(in the rows, 128 means zero)
One turn moves each row of this set onto another row. After a few examples, where does it send each row asked below?
rubu: [108 113 144 117 138 145 159 145 123  80 148 125 160 134  89 120 118]
Lolam: [129 120 129 118 119 167 121 145 149  96 107 119 127 121 153 103 120]
budur: [ 96 104 142 122 130 113 147 140  97 115 123 124 154 131 109 121 130]
tisuz: [123 125 121 115 128 145 170 131 102  65  92 117 132  97 135 105 109]
zipa: [109 122 140 114 143 137 171 149 121  84 149 133 156 132  97 124 119]
mugov: [132 133 125 109 156 160 124 141 124  79 101 108 133  92 136  88 137]
vidi: [110 118 130 115 144 138 166 151 103  77 153 131 148 136  98 110 122]
litu: [136 141 119 108 170 159 128 148 111  89 108 108 128 106 137  92 136]
dova: [101 100 139 118 124 109 141 133 100 117 135 126 151 126 114 109 125]
deti: [139 120 133 122 128 165 120 146 151  97 106 118 132 120 144  98 108]
fek: [126 130 123 103 164 152 120 143 116  81 105 106 138  98 147  89 132]
kovel: [135 120 127 123 137 165 118 144 146  96 114 123 130 127 151 100 105]
mada: [103 118 138 113 141 138 166 145 114  76 154 134 155 126 103 115 117]
Sesis: [130 125 148 116 147 157 129 151 131 125  97  98 148 135 103 117 107]
temid: [105 118 148 107 110 130 143 151 131  97  98 116 155 100 114 114 154]
niz: [129 128 123 114 120 131 166 147 106  57 101 111 132  99 129 106 113]
luro: [138 131 133 118 128 170 120 149 138 102 110 118 125 124 145  90 108]
bon: [109 111 137 110 110 137 146 142 133  96  97 116 165  99 113 114 154]
fino: [146 151 124 118 132 143 161 157 100 102 135 133 126 135 110 112 110]
Mozud: [125 118 111 113 123 145 171 140 104  69  97 116 128  99 134 102 112]
lil: [113 108 142  99 124 130 151 144 137 102  89 114 149  94 111 114 147]
Setip: [ 99 104 136 115 119 108 147 133  93 111 125 124 150 122 118 116 128]
dip: [130 140 121 108 163 156 127 145 110  82 101 105 135  99 140  85 125]
nop: [136 159 132 116 131 150 162 150 102 106 133 128 127 128 119 120  95]
seti: [132 133 146 122 141 148 132 156 130 128  96 113 159 139 103 111 114]
Nup: [125 127 118 105 155 160 129 132 110  84  99 113 132 101 148  87 133]
bora: [129 130 147 124 145 160 128 150 130 127 104  99 155 130 108 122 116]
fum: [ 96 104 143 128 114 118 140 132 104 105 129 122 157 129 115 114 134]
gufol: [107 116 132 111 133 135 173 140 111  75 146 129 152 138 102 125 117]
lar: [141 150 123 124 134 145 162 162  96 106 139 119 124 132 111 113 105]
mim: [132 122 137 122 141 173 119 147 148 101 118 110 122 127 142 105 111]
Guvot: [100 106 133 125 121 115 151 130  85 109 126 125 149 123 116 104 123]

mugov -> gufol
dova -> fek
Where do these go?
rubu -> Lolam
mim -> fum
deti -> Setip
niz -> nop
Sesis -> temid
Mozud -> lar

One turn moves each row of this set onto another row. After a few examples, where does it send each row asked below?
lale: [120 123 140 136 126 101 119 159 104 121 119 119]
mipa: [141 136 115 115 118  98 124 112 126 124 130 154]
muruf: [130 137 107 120 146 116 128 115 105 143  91 136]
Tuda: [126 156 123 120 152 141 107 123 144 126 126 119]
mepes: [122 134 142 141 135 119 129 154 109 134 136  97]
gidup: [115 151 117 114 148 116 150 152 114 155 135 162]
Kopid: [111 160 128 120 148 141 121 132 139 120 151 123]
nisef: [122 116 132 143 133 126 118 168 116 126 124 112]
vuzor: [121 146 113 117 156 151 124 107 134 126 136 130]
Miki: [118 152 126 126 143 149 127 124 139 117 149 121]
lis: [111 155 114 135 148 141 120 112 121 109 136 127]
mino: [122 170 129 121 141 138 132 120 139 114 125 118]
zolu: [124 138 122 131 153 137 144 152 107 150 142 164]
Fuf: [128 144 121 122 107 103 122 119 120 118 121 157]
zapo: [138 111 109 108 153 100 152 141 129 115 117 135]
rebok: [139 118 141 147 114 115 126 151 109 135 124 123]
Nos: [123 146 119 111 143 121 131 116 104 153  93 124]
Rap: [113 146 126 138 152 131 150 154 102 142 141 158]
pumuv: [130 108 135 113 129  98 142 149 131 120 112 129]
zokof: [146 139 100 100 153 124 132 120 104 142 113 126]
kunu: [148 132  99 119 109 115 136 121 118 112 126 137]
met: [103 130 113 127 155 123 156 139 120 144 139 163]
banu: [105 148 104 141 137 127 142 160 106 144 137 153]
fol: [124 135 113 102 156 126 145 126 102 152 104 149]
kal: [124 132 137 142 126 124 123 172 117 129 122 111]
nev: [130 118 122 108 140  98 153 128 145 135 112 124]
Rig: [132 120 130 130 129 106 109 167 128 127 138 122]
Rizer: [138 112 127 139 117 123 108 149 124 122 124 117]
Zoni: [130 115 119 130 151 125 158 149 114 150 132 160]
Bes: [134 148 118 110 115 127 119 108 127 113 125 141]
Gefi: [127 166 130 130 158 132 126 142 143 113 146 136]
Moboz: [124 126 137 106 148  93 151 136 145 130 116 137]
benu: [127 143 120 132 151 134 166 151 116 158 129 144]

zapo -> zokof
Rig -> benu
Where do these go?
mepes -> banu
mino -> lale
fol -> Bes
mipa -> nev
Nos -> Fuf
vuzor -> Rizer
nisef -> zolu
kal -> Rap
rebok -> met

One turn moves each row of this set onto another row. After a few examples, where does it send each row asked below?
Gigav: [132 130 139 136 128 115 125  91  99 110 138 128 112 124 124 129 107 125
 123 125 146 103 113 141 120]
ret: [156 139 111 153 141 133 100 149 130 124 110 158 143 157 131 107 129 136
 141 133 144 121 139 130 141]
nakur: [141 144 105 155 132 121 116 152 143 121 114 147 134 154 136 108 130 126
 155 132 142 116 142 129 153]
pip: [148 128 103 103 140 110 162 128 132 156 111 112 140 127 125 120 124 108
 128 143 144 140 127 133 129]
pag: [140 100 126 136 149 137 127 146 122  99 103  98 124 107 128 113 121 140
 124 129 111 130 145 123 135]
suke: [144 113 146 123 138 138 152 131 154 134 118 115 158 115 130 120 135 137
 104 144 124 152 139 101 125]
Gup: [155 150 132 125 139 136  95 116 120 119  97 147 133 158 122 100 137 123
 111 129 132 108 145 118 119]
dida: [139 110 134 106 125 137 146 128 146 136 114 111 153 112 123 131 137 134
 100 132 112 148 138 104 118]
dizib: [148 105 129 132 141 136 150 118  98 139 115 125 116 160 141 155 138 109
 121 123 119 124 127 119 126]
siki: [127 133 141 141 134 138 128 137 156 137 122  95 126 142 150 116 116 140
 111 133 143 103 103 128 149]
tep: [147 105 142 130 123 133 129 124 110 132 103 154 118 110 111 111 129 146
 135 127 110 131 141 117 157]
sato: [136 124 130 113 140 138 161 122 148 139 112 112 155 117 129 124 144 118
 102 151 122 146 145 113 126]
buzo: [169 136 126 132 121 157 117 115 140 135 130 143 120 118 131 119 118 115
 103 145 148 141 121  96 145]
verid: [132 138 123 132 130 121 143 110 138  96 139 138 145 155 112 158 129 118
 137 138 145 140 144 127 117]
puru: [119 115 145 138 122 128 137  90 102 113 125 128 111 127 124 126 109 133
 124 132 141 102 124 144 112]
saved: [135 138 135 110 131 116 121  82 131 110 123 156 155 134 135 123 127 144
 141 139 136 107 140 116 121]
Vel: [122 110 111 135 133 122 117 136 104 105 146 121 120 110 154 121 122 151
 108 124 139 129 118 114 115]
kadel: [146 142 105 139 145 130 117 155 137 127 108 145 124 166 139 109 136 135
 143 137 147 128 136 120 157]
Sonas: [121 111 137 136 116 112 135 104 103 113 133 119 105 120 136 119 104 132
 129 123 145 102 116 124 110]
sivo: [122 126 110 120 113 128 122 150 112 113 139 126 157 139 113 123 130 115
 127 131 136  96 106 113 149]
funu: [128 148 127 147 128 113 145 141 148 156 121 127 117 152 125 112 129 131
 111 131 159 143 125 146 125]

buzo -> sivo
kadel -> Gigav
Sonas -> sato
Where do these go?
pip -> Gup
tep -> siki
puru -> suke
saved -> pag

One turn moves each row of this set onto another row. After a few examples, where does it send each row asked below?
lubil: [146 123 135 129 129 122 147 137 132 126 100 101 131 125 106 143 119 152
 123 134 117 129 137 148 156 138 135  94 133 118 146 158 111 154 133 136
 123 125 141 109 104  94  96 134 110 132 126 115 127 148 137 117 119 125
 145 106 122 141 128 128]
fosum: [108 122 124 140 159 140 149 141  96 128 132 127 146 124  99 123 162 136
 115 140 118 110 132 136 111 135 121 134 112 125 146 145 102 127 139 121
 153 123 128 103 139  99 134 168 136 131 149 129 136 156 125 152 103 121
 132 121 128 126 145 120]
detiv: [113 134 108 149 130 129 115 141 119 115 129 134 148 147 132 140 165 138
 122 131 117 111 132 136 116 149 150 138 111 124 124 130 119 154 162 102
 132 147 106 124 114 103 159 144 125 130 135 115 138 147 130 148 138 108
 116 135 127 107 140 114]
Zin: [132 128 141 129 137 123 154 107 109 109 135 130 125 110 123 136 119 137
 124 144 119 127 131 130 151 124 114 176 148 122 134 120 117 130 112 123
 135 126 126 109 135 121 143 128 137 110 137 142 108 139 136  74 136 109
 124 109 127 131 119 117]
Talo: [136 138 119 130 121 141  95 126  92 156 137 137 116 133 117 150 125 142
 110 153 116 129 115  99 124 109 123 123 148 113 132 149 112 106 120 157
 131 127 140  98 109 127 145 145 164 120 113 136 126 127 138 174 145 143
 134 142 140 138 120 125]
bibek: [133 124 117 161 124 126 118 125 127 111 135 116 118 121 124 141 116 151
 122 136 117 129 130 127 140 147 122 164 140 129 124 112 121 126 109 149
 132 116 122 130 139 134 149 110 132 111 133 131 121 144 127  94 140 113
 101  96 118 136 119 117]
Derum: [114 131 118 133 119 107 128 145 108 124 117 100 117 118 124 110 108 114
 135 153 152 123 142 111 147 116 133 121 118 144 145 140 130 133 152 129
 138 131 138 145 127 134 142 111 140 134 144 144 114 113 146 150 144 107
 133 107 153 100 128 113]
Lokon: [147 133 130 130 124 128 131 140 101 120 138 150 122 129 127 139 146 147
 131 140 125 114  97 115 129 109 125 127 137 129 114 148 119 119 123 130
  99 135 143  87 121 134 137 140 163 115 121 151 119 144 162 176 165 131
 145 127 124 129  93 122]
Lasu: [130 141 145 116 123 106 139  99 101 124 116  94 113 145 154 154 137 109
 119 118  90 122 133 143 139 117 139 119 146 129 134 149 150 134 124 123
 122 126 142 167 125 128 115 138 126 116 106 138 122 128 144 129 139 131
 146 121 129 122 123 133]
kozeg: [152 103 140 136 150 131 158 111 125 110 128 147 132 123 127 117 136 157
 122 119 118 116 142 128 136 141 134 139 145 120 118 133 109 129  85 149
 143 117 111 127 124 125 117 153 137 110 132 140 125 136 137  90 126 140
 127 140 123 122 152 143]
Suro: [127 107 131 139 141 108 131 125 131 112 112 135 111 129 149 133 134 159
 113 128 115 121 148 136 126 149 149 137 155 126 120 120 109 135  91 142
 126 105 117 140  95 144 124 135 150 118 126 138 125 140 141  90 136 129
 101 125 119 121 147 126]
Lelov: [134 129 130 109 120 110 132 147 131 122 112 133 135 127 115 120 109 121
 140 127 147 111 144 108 144 126 138  80 127 145 133 123 114 139 145 121
 136 130 123 128 104 108 138 136 136 122 118 126 134 132 125 147 129 150
 135 153 141  89 154 164]
zeka: [104 131 143 135 127 139 127 153 111 120 131 136 141 126 124 120 170 136
 141 132 132 129 129 164 132 128 121 145 153 129 142 150 144 114 138 116
 113 165 113 127 117 111 142 154 125 117 123 143 124 159 137 150 114 128
 152 131 125 102 155 122]
Fafe: [147 109 122 145 136 122 146 115 139  98 125 147 148 142 125 143 147 132
 121 114 110 116 137 119 132 137 126 142 123 127 121 133 110 129 110 147
 142 130 112 131 127 119 134 125 142 113 115 133 135 140 132  82 150 150
 107 135 114 135 136 156]
libub: [136 157 115 127 142 119 109 137 125 110 125 103 113 164 131 122 130 119
 131 142 123 110 114 130 145 141 111 135 148 116 103 141 169 126 129 154
 110 127 141 126 121 108 128 137 127 147 137 135 142 140 127 114 118 140
 138 143 112 113 122 136]
peli: [144 106 117 138 119 149 123 130 107 132 131 153 121 136 135 151 143 141
 105 125 152 130 125 102 125 116 122 121 133 134 121 153 103 121 101 116
 135 145 143  93 107 112 131 133 140 143 123 119 127 131 126 166 160 131
 157 140 139 146 108 116]
poko: [107 146 118 113 131 116 114 133 119 121 117 114 121 126 123 126 101 112
 141 128 148 120 127 121 171 112 112 119 116 124 138 158 115 125 156 124
 153 136 136 137 134 113 142 115 144 140 147 147 103 138 130 151 132 123
 128 108 150 113 112 134]
baral: [116 120 132 126 136 102 133 133 124 104 125 132 117 118 124 148 125 131
 126 133 114 112 121 125 145 125 135 173 139 121 140 133 117 126 128 132
 128 136 121 102  99 111 134 121 143 121 118 138 109 146 138  60 147 124
 108 117 121 141 127 146]
Zibe: [121 117 130 142 115 107 112 131 104 116 121 126 128 121 139 106 109 124
 123 130 144 113 138 116 134 137 124  84 122 142 111 150 105 145 120 141
 134 113 147 141 133 125 137 152 150 144 133 122 135 118 129 156 130 113
 145 103 103  87 151 132]
Niva: [121 129 131 116 127 144 127 140 119 106 113 149 151 115 128 100 154 139
 100 152 118 131 157 152 128 127 118 136 127 128 160 152 128 126 146 119
 117 143 153 130 116 125 147 164 135 121 117 135 123 164 142 145 128 138
 130 116 148 133 155 111]
velem: [133 155 121 133 136 117 150 138 101  90 122 130 127 151 103 139 139 137
 138 129 138 128 149 118 119 129 129 117 129 136 127 127 146 133 130 120
 121 100 137 106 116  88 117 141 124 156 144 134 147 134 154 105 129 121
 135 126 126 115  95 142]
nusad: [135 111 123 129 106 121 122 142 113 132 119 133 153 113 117 127 159 141
 103 119 130 125 154 137 113 127 132 160 118 119 162 137 102 131 135 108
 120 104 131 127 114 100 134 148 130 166 109 133 126 149 130 154 127 117
 112  99 123 123 157 122]
dunif: [130 117 118 135 117 110 121 150 102 115 123 101 114 104 111  95 118 131
 141 155 143 117 135 116 152 141 124 105 125 139 127 138 112 142 135 145
 129 111 147 148 130 148 136 140 154 128 136 132 110 130 141 157 139 118
 143  92 118  86 139 113]
gofod: [112 119 130 154 140 134 135 116 120 110 111 132 110 136 138 128 118 148
 116 149 102 145 147 156 134 146 138 136 150 139 122 130 113 113  99 160
 139 119 131 129 126 140 139 136 141 105 137 139 134 136 125  89 129 123
 119 113 120 128 136 112]
Fedob: [108 125 160 108 137 134 121 101  97 125 145 130 142 130 115 120 151 133
 131 124 113 106 130 141 113 130 113 160 138 129 130 131 117 130 147 123
 129 122 136 144 148 107 137 163 148 115 142 139 130 149 114 160 118 139
 113 127 155 125 140 123]
Kefa: [149 140 122 137 122 119 154 119 104 125 120  71 110 137 106 151 153 148
 155 126  99 125 123 130 145 122 132 124 134 139 114 143 125 158 129 114
 122 137 107 135 121 114 128 120 125 120 129 128 138 131 141 126 102 130
 147 128 107 121 120 115]
Ritav: [141 127 122 128 129 145 116 124 105 140 133 140 125 136 100 158 157 147
 125 150 145 137 118 112 119 124 132 114 144 128 119 162  96 113 129 142
 138 141 125  95  99 124 135 127 156 139 121 138 119 132 137 166 148 131
 130 150 146 140  93 113]
Satek: [126 133 122 102 125 101 130 136 119 118 111 120 128 116 131 127 122 102
 144 127 147  99 126 115 174 109  99 125 124 143 122 153  96 130 142  96
 134 143 138 133 133 105 145 103 145 149 135 132 129 136 118 147 125 144
 136 125 129 114 121 143]
zesa: [157 114 130 113 135 112 111 144 116 134 133  99 102 120 117 128 141 124
 123 133 121 105 151 108 134 133 104 120 141 119 129 103 152 134 115 154
 110 122 147 149 139 101 103 136 148 143 138 140 129 144 132 109 132 141
 127 134 158 130 135 124]
tez: [105 118 132 124 125 130 131 123 118 123 124 127 128 114 127 150 159 116
 123 130 124 112 127 135 111 141 123 178 142 130 133 139 137 133 131 117
  96 128 136 135 115 102 131 149 123 141 117 132 129 140 115 176 144 130
 116 118 120 109 160 155]
Sud: [155 111 118 122 128 142 116 152 105 143 146 158 122 117 127 137 143 156
 111 130 134 104 114 114 141 126 127 102 143 115 132 135 100 107 106 124
 119 129 135 104 111 130 133 141 150 125 109 126 119 158 139 165 159 144
 158 128 139 138 103 103]
rozud: [134 115 142 124 136 122 141 128 131 111 114 139 131 142 116 133 142 123
 130 128 103 132 130 142 147 124 127 149 135 138 134 141  99 119 123 146
 145 151 111 115 119 105 138 125 156 105 121 137 124 148 120  63 136 148
 124 138 125 139 130 135]
Nisi: [129 141 131 100 122 107 142 146 113 101 118 135 134 113 107 128 124 118
 155 126 143 100 133 110 160 119 119 105 120 145 132 144 106 111 141 100
 133 127 130 137 117 119 148 128 133 131 112 131 127 138 133 142 130 166
 150 143 123 107 130 164]
bod: [145 121 134 125 120 122 120 104 112 104 135 108 125 125 114 140 116 136
 113 127 101 115 148 126 149 134 137 111 106 117 123 148 127 138 133 138
 140 119 171 148 122 122 124 158 106 120 125 105 123 114 133 107 138 147
 161 123 135 158 137 128]
vufe: [148 121 124 118 121 129 121 132 104 161 137 143 123 132 138 135 131 129
  95 162 128 102 116 108 125 109 150 116 150 131 133 126 107 115 123 121
 119 126 144 106 102 136 145 136 154 116 108 120 140 123 137 161 166 135
 140 144 139 140 120 100]
kipab: [152 126 131 139  97 132 110 129 100 146 130 132 114 138 142 139 137 140
 115 128 121 134 108 100 124  94 113 142 143 131 111 141 113 133 110 135
 109 143 140  88 124 119 139 132 161 119 123 139 129 127 136 180 153 122
 142 133 130 132 117 116]
fota: [148 112 131 131 125 128 129 138 117 142 130 132 126 140 114 132 137 137
 120 149 150 104  89 121 123 121 154 131 143 139 116 155 104 115 135 136
 111 139 129  80  98 122 132 126 139 123 126 134 135 121 148 169 155 120
 138 150 136 138 109 113]
Rovoz: [116 129 129 129 131 108 124 124 111 125 113 135 135 126 130 131 115 126
 130 121 127 118 147 115 131 130 119  49 128 138 124 140 104 150 128 139
 144 131 118 144 125 117 135 141 161 130 121 132 130 134 129 157 115 132
 126 127 123  86 146 153]
tuli: [149 123 130 127 122 104 123 130 113 115 122 132 145 122 116 134 148 133
 124 142 131 114 172 124 119 129 115  83 135 122 134 141 130 132 133 133
 115 132 147 143 125 114 131 126 151 170 121 126 147 141 140  82 119 130
 128 122 131 143 112 101]
Voken: [120 114 124 134 133 129  93 139 133 121 128 128 136 120 133 127 133 151
 116 127 105  84 138 126 118 133 141 144 104 130 148 147 135 136 150 122
 110 151 128 143 137 113 160 142 130 121 124 126 138 136 135 151 131 134
 104 127 155 144 158 110]

Voken -> zeka
rozud -> Suro
Where do these go?
Talo -> fota
Lasu -> velem
Rovoz -> Derum

